The rows below come in pairs that one turn or mirror swaps. Which row does each named row swap with?
The rows were stretched afterwards, more along some directions than others.
tive: [  8 -24 -15 -19 -10 -15 -10   1   2  -1 -11 -16   1 -16   2   1   1   4
  15]
bofut: [  1 -13  10   0  -3  -4  -3  12  -7 -11  -1  26  14  13 -17   3   6 -12
   6]
gaki: [  6  16   7 -10  20  12   1   4  18  19  -1  33  12 -12   5   1  -9  12
 -27]
Bafi: [  0  10  -5  -3 -13  -3   5  -9  13   3 -17  -3  -1  -2  -3   8   8   7
   1]
falu: [  5 -10  10   1   7  -4  -2  21  -8   0  -5   5   9 -11  -5   0  -3 -11
 -10]
Fis: [  0  -7  12  -4  27 -13 -19  -3  29  15  -7 -10  17 -10  20 -28   2  12
   2]
Vimik: [  6   4  -4   3  17   2  18  13 -23 -20  11  15   2  11 -16  10  -5 -13
   6]
suv: [  6   3  11 -11  14 -13   0  -8  46  13   3  24  11  -3   9 -17   0   0
   8]
nofib: [  5  21  -1  -9  11   8   1   0  21   2   9   8 -15 -11   5   9 -15  21
 -24]
panek: [  1 -18   0 -15  20 -19  11   4  13   6  12  21  21   8   1  11   6  -9
  15]
dobuf: [ -4   2  -6 -14  29  -2   1   2  37   1   7  13   1  12  17 -30   1  17
   2]
fip: [  1   7  23   4  23  -1   2   8  -2  -7   9  17  20  21  -1   5  -1 -10
 -13]
pevi: [  0  16  -6  -7  28   4   3 -17  25  18  16  17 -10 -13  13   2 -10   4
   1]
gal: [  4  15  -1  -1  11  -8  -5  -6  14  24 -17  24  25   2   3  -4   7  13
 -21]
nos: [  5   7  11 -15  35   8  -6  -9  31  15  -4  16  15  -1   5  -4   2  13
 -18]
velit: [ 17  15   9   6  15 -19  -7 -19  24  32 -17  -4  11  -9   1  -7   0  16
 -16]
sedi: [ 19  -2   2  -5  25  -8 -13   4  25   0  11  10  -4  -5  14  -7  -8  13
  -3]
riri: [ 14  12   7   3  17   8 -14   9   5  -7  -1   3   2   0 -23 -12 -13  -2
 -19]
dabag: [ 23  10   7 -13  15  -4  -9  15  30  11  -6  20   5 -18  -8   7  -9   0
 -13]
Bitup: [ 13  -9  11  -3  -4 -11  -9  13   0   5   1  11  24  -3  -6  -1   8  -2
   0]
murom: [ 14   3   6   2  17 -13 -16   6  29   9  -6  -6   1 -20 -10 -15  -2  17
   4]
lof: [  8  -9   2  -8  30 -18  -8  -1   9  -8  -4  -8  12  -9   9   1  12  17
 -14]
Vur: [  0   6  10  20   6  -5  -7   5 -19  -1  13   5   2   2  -4   2  -3 -15
   2]
latul: [ 21  14   6  -1  24  -9  -5 -13  28  29  -6   0   1 -26   3   1  -6  16
 -16]
Mavu: [ 20 -34  -1 -11  23 -31 -14   6  18  -5  -3 -11   6 -12   0   5   1  10
   6]
lur: [ 11  26   1  -7  29  -7   0 -12  17   9   8  13   9  -2   0  16 -20  -5
 -23]
vub: [  0   5  -5   3   2  -2   2  10  19   3  13  27  -3  -7  -4   3 -15 -15
  -3]
mim: [ 14 -15   0   2  31 -26  -2   5  22  10  14  29  30   2  10  -9  12   5
  15]
sil: [  4  -1   9 -13  20 -21 -12 -16  22   3  -9 -25  -4  -6  18 -11   2  21
 -14]
keteg: [  5 -28  -2  -5  12 -27  13   7 -20   4 -11  21  37   4  -4  18  17  -7
  12]
Gop: [  5  -8 -10   6  -9  -3 -23   2 -14  -6 -20 -27  -1 -11   6  -3   4   8
 -11]
kebi: [  4 -14  -4 -19  22 -18 -17 -17  17  15 -17 -14   8 -31  26   1   2  14
  -1]
Fopek: [-13 -10   2   3   5 -16  -1  -8  21  12  -2   5   3  15  17 -15  12  -8
  19]
dal: [ 14 -27   5  -1   8 -37   0  16   9   9  -3  32  23 -10 -11   2   2 -14
  10]
liv: [ -9 -36  -2 -13   7  -4 -10   8   8  -6 -17  -2  15   3  12 -12  16   2
   1]
nipu: [ 10 -12 -12   3  -2 -18  -5  -2 -17  -1   0  -9   5 -15 -15   0   4   6
  20]
vuro: [  4 -20  -7  -8  18 -18  11   2 -10   6  15  37  11   7   8  15  16   4
  18]
Fev: [ -4  -7  -3  -3  19  -5 -19 -14   7  11 -19 -12  15  -9  12   3   7   5
 -25]
Foro: [  6 -31   0  -4  17 -22  -3  18   5 -13   8   5   8   0   2  -3  20  12
  11]
Gazak: [  5  23   1  -1  -5  15  -2   4   8  -8 -20 -13  -2  -5 -11   0  -1   3
 -23]
Lan: [ 14   3  12   7  12  -8 -20  -2   9  -4   2 -16  -8 -12  12  -5  -8   8
  -7]
Zirum: [  0  19   0  11 -16  12   0 -13   5   7 -16   0   6  10  -4 -16   6  11
 -13]
piz: [ 10  -3 -10  -5  32 -23  10 -10  20  18  -4  13   7 -13   9  -3   2  11
   0]
zose: [ 24  -6   2   3  -7 -12   1   9  -9  -3 -16   2   6  -7 -29  20  -5   0
  -9]

Swapped with lof: Gazak
Swapped with liv: keteg
Swapped with Gop: piz
Swapped with fip: nos
Swapped with Mavu: zose

